Each path is a new rotation, seen through one point. The rows after it are directions, each followed by how far the rotation turns it, in degrees per step (0 if it stays put).
Each turn is a multiple of 5 degrees from 10 to 175, or 0.
Each row of a path follows its step; steps can be skipped.
Rotation 1:
step 1: [ 1.73, -1.39,  0.38, -2.27,  0.80,  3.06, -2.24,  0.34, -1.04,  0.21,
 -3.97,  2.40, -2.39, -3.22,  0.86,  1.71, -1.81, -1.46,  4.30, -1.49,
 -1.13,  1.32, -0.17, -0.04, -0.59,  2.25,  0.16,  1.91,  0.78,  4.88,
 -1.10, -0.38, -1.46,  0.43, -1.16, -0.10, -0.75, -2.60, -0.16,  3.99,
  2.03, -4.89, -0.30,  4.08, -1.24, -1.86, -2.06,  2.27, -2.20, -2.08,
  0.40,  2.36, -0.61, -0.02,  0.08,  0.24, -1.21, -3.95,  2.46, -3.09,
 -0.78, -2.24,  2.95,  0.42,  1.29, -1.05, -2.88,  0.36,  1.06, -0.99,
 -2.17,  2.87,  2.62, -1.44, -3.07]
step 3: [ 0.40, -0.42, -0.99, -1.43, -0.39, -2.60, -0.84, -1.37,  1.91,  1.12,
 -1.68, -0.08, -2.55,  1.84, -3.06, -0.27, -6.30,  1.16, -1.15,  1.00,
 -0.84, -1.08,  4.38,  1.78,  3.27, -0.84,  0.64,  2.13, -1.43,  3.52,
  1.24,  1.61, -1.28, -0.99,  0.28,  0.44, -2.19,  1.09, -2.23, -2.19,
  0.45, -2.67,  1.30,  2.10,  1.49, -2.46, -3.29,  0.32, -1.74, -1.84,
  0.10,  1.81, -2.29, -0.24, -2.00,  1.17, -0.99,  2.11,  0.22,  0.88,
 -3.59, -3.83,  3.41, -1.18, -2.10, -0.55,  2.61, -5.16, -1.58, -3.61,
 -0.67,  0.73, -3.09, -0.05, -0.85]
step 5: [-2.21, -1.09,  0.98, -5.19, -1.42, -0.50,  1.97,  4.05,  1.84, -1.43,
  1.13, -0.28,  0.16,  0.16, -0.17, -0.57, -1.78,  1.51,  1.11,  0.83,
 -1.46, -0.96, -1.31, -1.78,  0.72, -1.59, -1.84,  0.66,  1.04, -0.15,
 -0.07,  3.78, -1.40,  1.83,  0.92,  0.97, -2.95,  4.31,  2.32, -0.75,
  2.85, -2.12,  1.18,  1.35,  1.05,  0.72, -0.23,  0.97, -1.98, -2.48,
 -4.27,  3.25, -3.22,  0.63,  4.72, -2.91,  1.50, -0.05,  4.24, -0.74,
 -0.82, -2.14, -1.87, -1.11,  2.32,  4.29, -0.57, -1.13, -1.60, -1.06,
  2.97, -2.42, -1.05, -2.48, -2.86]
step 8: [-0.35, -1.72, -1.20, -1.36, -1.54,  2.29, -0.18, -4.19,  2.85, -1.86,
  0.97,  1.09, -2.49,  2.64, -3.45, -0.74, -2.95,  1.68, -1.48, -2.13,
  1.70,  0.54,  0.64,  3.65,  2.98,  3.65, -2.99,  0.47, -0.92,  3.91,
 -0.05, -0.70, -1.68, -0.35,  1.06,  0.68, -4.42,  2.34, -2.73, -2.18,
  1.40, -2.70, -0.28,  1.08,  1.14, -0.49,  0.45,  0.96, -1.18, -2.06,
 -0.76,  3.94, -2.33,  1.26,  0.27, -0.05, -2.34, -2.27,  2.53,  1.17,
  1.22,  0.75, -1.57, -0.11, -1.86,  0.81,  0.60, -5.15, -0.35, -2.67,
  2.61, -1.81, -2.42, -2.15,  2.80]
step 10: [-1.58, -1.98, -0.13, -3.69, -1.64,  5.16,  0.51,  1.52,  0.07, -0.27,
  1.54, -1.81, -0.24,  0.86,  0.34,  0.55,  1.15,  1.97,  0.43, -2.26,
  1.54, -1.69,  0.61,  1.61,  0.69, -4.00, -2.06, -0.08,  2.49, -1.98,
 -0.44,  4.94, -2.36, -1.26, -0.14,  2.71, -1.82, -0.92,  2.00, -0.02,
  1.48, -3.84, -3.55,  0.92,  1.65, -0.13, -5.48,  1.27, -0.38, -1.46,
 -1.11,  1.02, -1.69, -0.56,  3.44, -2.59, -1.39,  3.21,  3.36, -1.94,
 -0.32,  1.04, -0.74,  0.69, -1.08,  2.14,  2.82, -0.42, -0.48, -0.83,
  3.69,  2.08,  2.28, -2.81, -2.58]
step 11: [ 0.84,  2.68, -2.09, -0.95, -2.25, -3.27, -0.47, -1.24, -0.25, -0.85,
 -2.39,  0.44,  0.44, -1.10, -0.81, -1.49, -3.48,  0.57,  0.48, -0.90,
 -4.42,  0.30,  0.00,  2.96,  2.13,  0.38,  0.79,  1.78,  2.50,  0.14,
  0.85,  3.91, -0.37,  1.53,  4.76,  2.85, -0.01,  0.68,  0.04,  1.60,
  2.84, -2.55,  0.62,  5.37,  2.08,  1.51,  1.68,  1.38, -0.25, -3.70,
 -1.53,  4.98,  1.18,  0.86,  0.30, -0.79, -2.53, -0.64,  3.63, -1.16,
 -3.35,  0.44, -0.25, -1.90,  0.86,  0.82, -0.34,  0.38, -2.90, -2.90,
  2.01,  1.71, -0.89, -2.56, -3.29]
step 15: [ 2.40, -2.80, -1.33,  1.07,  2.68,  5.01,  1.92,  2.71,  0.97, -0.76,
 -0.67,  1.70, -0.89, -0.98,  0.15,  3.05, -3.54,  1.10,  0.91,  0.81,
  2.16, -3.54, -2.17, -0.53,  0.84, -3.22,  0.47, -2.23, -0.45,  2.66,
 -0.11,  2.27,  0.00, -2.26, -0.26,  1.69, -0.89,  0.52,  1.36,  2.49,
 -0.38, -2.88, -3.14,  0.86,  0.17,  1.29, -4.42,  1.41, -4.16, -1.95,
 -0.49,  2.18, -2.85, -0.93,  4.04,  0.72, -1.03,  1.72,  4.32, -2.64,
 -1.07,  2.03,  0.49,  2.51, -0.52,  1.09,  0.00,  1.05, -0.96,  3.64,
 -1.40,  1.20, -2.12, -3.30, -1.19]
step 16: [ 1.30,  0.01, -3.43, -4.14, -1.28, -1.57,  0.25, -0.68,  2.33, -3.83,
 -0.66,  2.83, -0.37, -0.09,  0.63,  3.88, -0.40,  0.80,  0.19, -0.51,
 -3.97,  1.96, -0.63,  1.94,  1.89, -1.32, -0.73,  0.17,  2.72, -0.61,
 -1.52,  4.76, -2.81,  0.16,  0.65,  2.69,  1.28,  2.42,  0.83, -1.23,
  2.12, -5.29, -1.13,  1.91,  4.07, -2.15, -0.17,  0.48, -0.82, -2.97,
  0.31,  3.00, -1.57, -4.09,  2.77, -2.34, -1.35, -0.07,  1.24, -0.62,
  0.74, -2.13,  0.73,  2.46,  0.01, -0.63, -0.71, -2.75, -0.42, -1.97,
  4.42, -0.09, -1.02, -2.14, -0.06]
Directions:
[-0.29,  0.67, -0.26,  0.19,  0.94,  0.16,  0.20,  0.01, -0.41,  0.12,
 -0.37,  0.58, -0.45,  0.14, -0.23,  0.09, -0.21,  0.38,  0.61,  0.12,
  0.10, -0.04,  0.35, -0.24, -0.57,  0.34,  0.93,  0.45, -0.18, -0.43,
 -0.21, -0.99, -0.32,  0.45, -0.22, -0.42,  1.18, -0.16, -0.27,  0.21,
  0.79, -0.87,  0.47,  0.11, -0.20,  1.09, -0.26, -0.04,  0.67,  0.65,
  0.53, -0.72, -0.67, -0.25,  0.00, -0.69, -0.11,  0.15, -0.10,  0.17,
 -0.01,  0.45, -0.11, -0.17, -0.33,  0.00, -0.20,  0.91, -0.66, -0.33,
 -0.11, -0.31,  0.66, -1.09,  0.22] : 140
[ 0.04, -0.24,  0.45,  1.51, -0.14,  0.47, -0.06,  0.59, -0.83,  0.22,
 -0.22, -0.31,  0.42,  0.25,  0.43, -0.05, -0.04, -0.59,  0.55, -0.47,
  0.60,  0.82,  0.28, -1.28,  0.52,  0.11,  0.34, -0.27, -0.19, -0.63,
 -0.70, -0.02,  0.20, -0.02, -0.21,  0.38, -0.34,  0.48,  0.04,  0.90,
  0.10, -0.27, -0.20, -0.13, -1.16, -0.72, -0.73,  0.46, -0.12, -0.49,
 -0.24, -0.05, -0.16, -0.27, -0.78,  0.41, -0.23, -0.17,  0.12,  0.33,
 -0.26,  0.02, -0.04,  0.72, -0.31, -0.13, -0.63,  0.66, -0.28,  0.07,
 -0.22,  0.74, -0.05,  0.28,  0.02] : 135
[ 0.38, -0.43,  0.53,  0.03, -0.01,  0.66, -0.03, -0.79, -0.16, -0.45,
  0.64, -0.33,  0.39, -0.01, -0.10,  0.35,  0.60,  1.24, -0.15, -0.32,
  1.21, -0.31,  0.11,  0.31, -0.06,  0.16, -0.30,  0.41, -0.16, -0.56,
  0.20,  0.07, -0.10, -0.02,  0.19,  0.98, -0.13,  0.70, -0.26,  0.36,
 -0.46, -0.10,  1.06,  0.32, -0.46,  0.21, -0.36,  0.25,  0.54, -0.08,
  0.21, -0.39,  0.57, -0.69, -0.45, -0.41, -0.14, -0.54, -0.38, -0.62,
  1.05,  0.43,  0.73, -0.02,  0.21, -0.66,  0.27, -0.73,  0.53,  0.07,
  0.59,  0.06,  0.21, -0.69,  0.17] : 170
[-0.70,  0.33, -0.49,  0.49, -0.23,  0.66, -0.45, -0.33, -0.79,  0.15,
  0.55, -0.45,  0.07, -0.22, -0.30, -0.85,  0.94, -0.08, -0.84,  0.18,
  0.13,  0.12,  0.17,  0.09,  0.10, -0.60, -0.47, -0.04, -0.01,  0.06,
 -0.51, -0.51,  0.11, -0.17,  0.92,  0.67, -0.17,  0.22, -0.69,  0.47,
 -0.04, -0.26, -0.78,  0.50,  0.44,  0.74,  0.51, -0.17, -0.49, -0.11,
 -0.12, -0.04,  0.65,  0.94,  0.16, -0.18, -0.57,  0.32,  0.14,  0.74,
 -0.20,  0.48, -0.31, -0.44, -0.54,  1.20,  0.09,  0.19,  0.11, -0.33,
  0.69,  0.47,  0.30, -0.56,  0.55] : 20
[ 0.04, -0.08,  0.42, -0.01,  0.13,  0.31, -0.30,  0.92,  0.19, -0.30,
 -0.42,  0.11, -0.05, -0.89,  0.21, -0.53, -0.32,  0.66, -0.20,  0.00,
 -0.49,  0.39,  0.39, -0.45,  0.65, -0.04,  0.63,  0.41,  0.23,  0.35,
 -0.39, -0.71,  0.29,  0.04,  0.25,  0.05, -0.03,  0.81,  0.46,  0.40,
  0.18,  0.69,  0.12,  0.20,  0.86,  0.26, -0.52, -0.59, -0.35, -0.30,
 -0.59, -1.14,  0.75, -0.72, -0.33,  0.04,  0.47,  1.05,  0.26,  0.11,
 -0.06, -0.25, -0.32, -0.52, -0.07, -0.24, -0.35, -0.72,  0.11,  0.94,
 -0.06, -0.95, -0.78, -0.55,  0.07] : 40
[-0.69,  0.64,  0.18, -0.09, -0.49,  0.06,  0.13, -0.28,  0.75, -0.35,
  0.06, -0.99, -0.34,  0.02,  0.38,  0.47,  0.51,  0.50,  0.21,  0.44,
 -0.38,  1.17,  0.40,  0.09, -0.27,  1.03, -0.14,  0.12,  0.30,  0.53,
  0.03,  0.13, -0.73, -0.85,  0.30, -0.46, -0.23,  0.14, -0.23, -0.10,
 -0.26, -0.31, -0.10,  0.09, -0.80,  0.69, -0.73, -0.14,  0.50,  0.14,
  0.15, -0.11, -0.17, -0.78,  0.52,  0.49,  0.24,  0.26,  0.15, -0.32,
 -1.19, -0.30,  0.61,  0.03, -0.09,  0.60, -0.37,  0.41,  0.95,  0.28,
  0.59,  0.11, -0.03,  0.51,  0.69] : 170
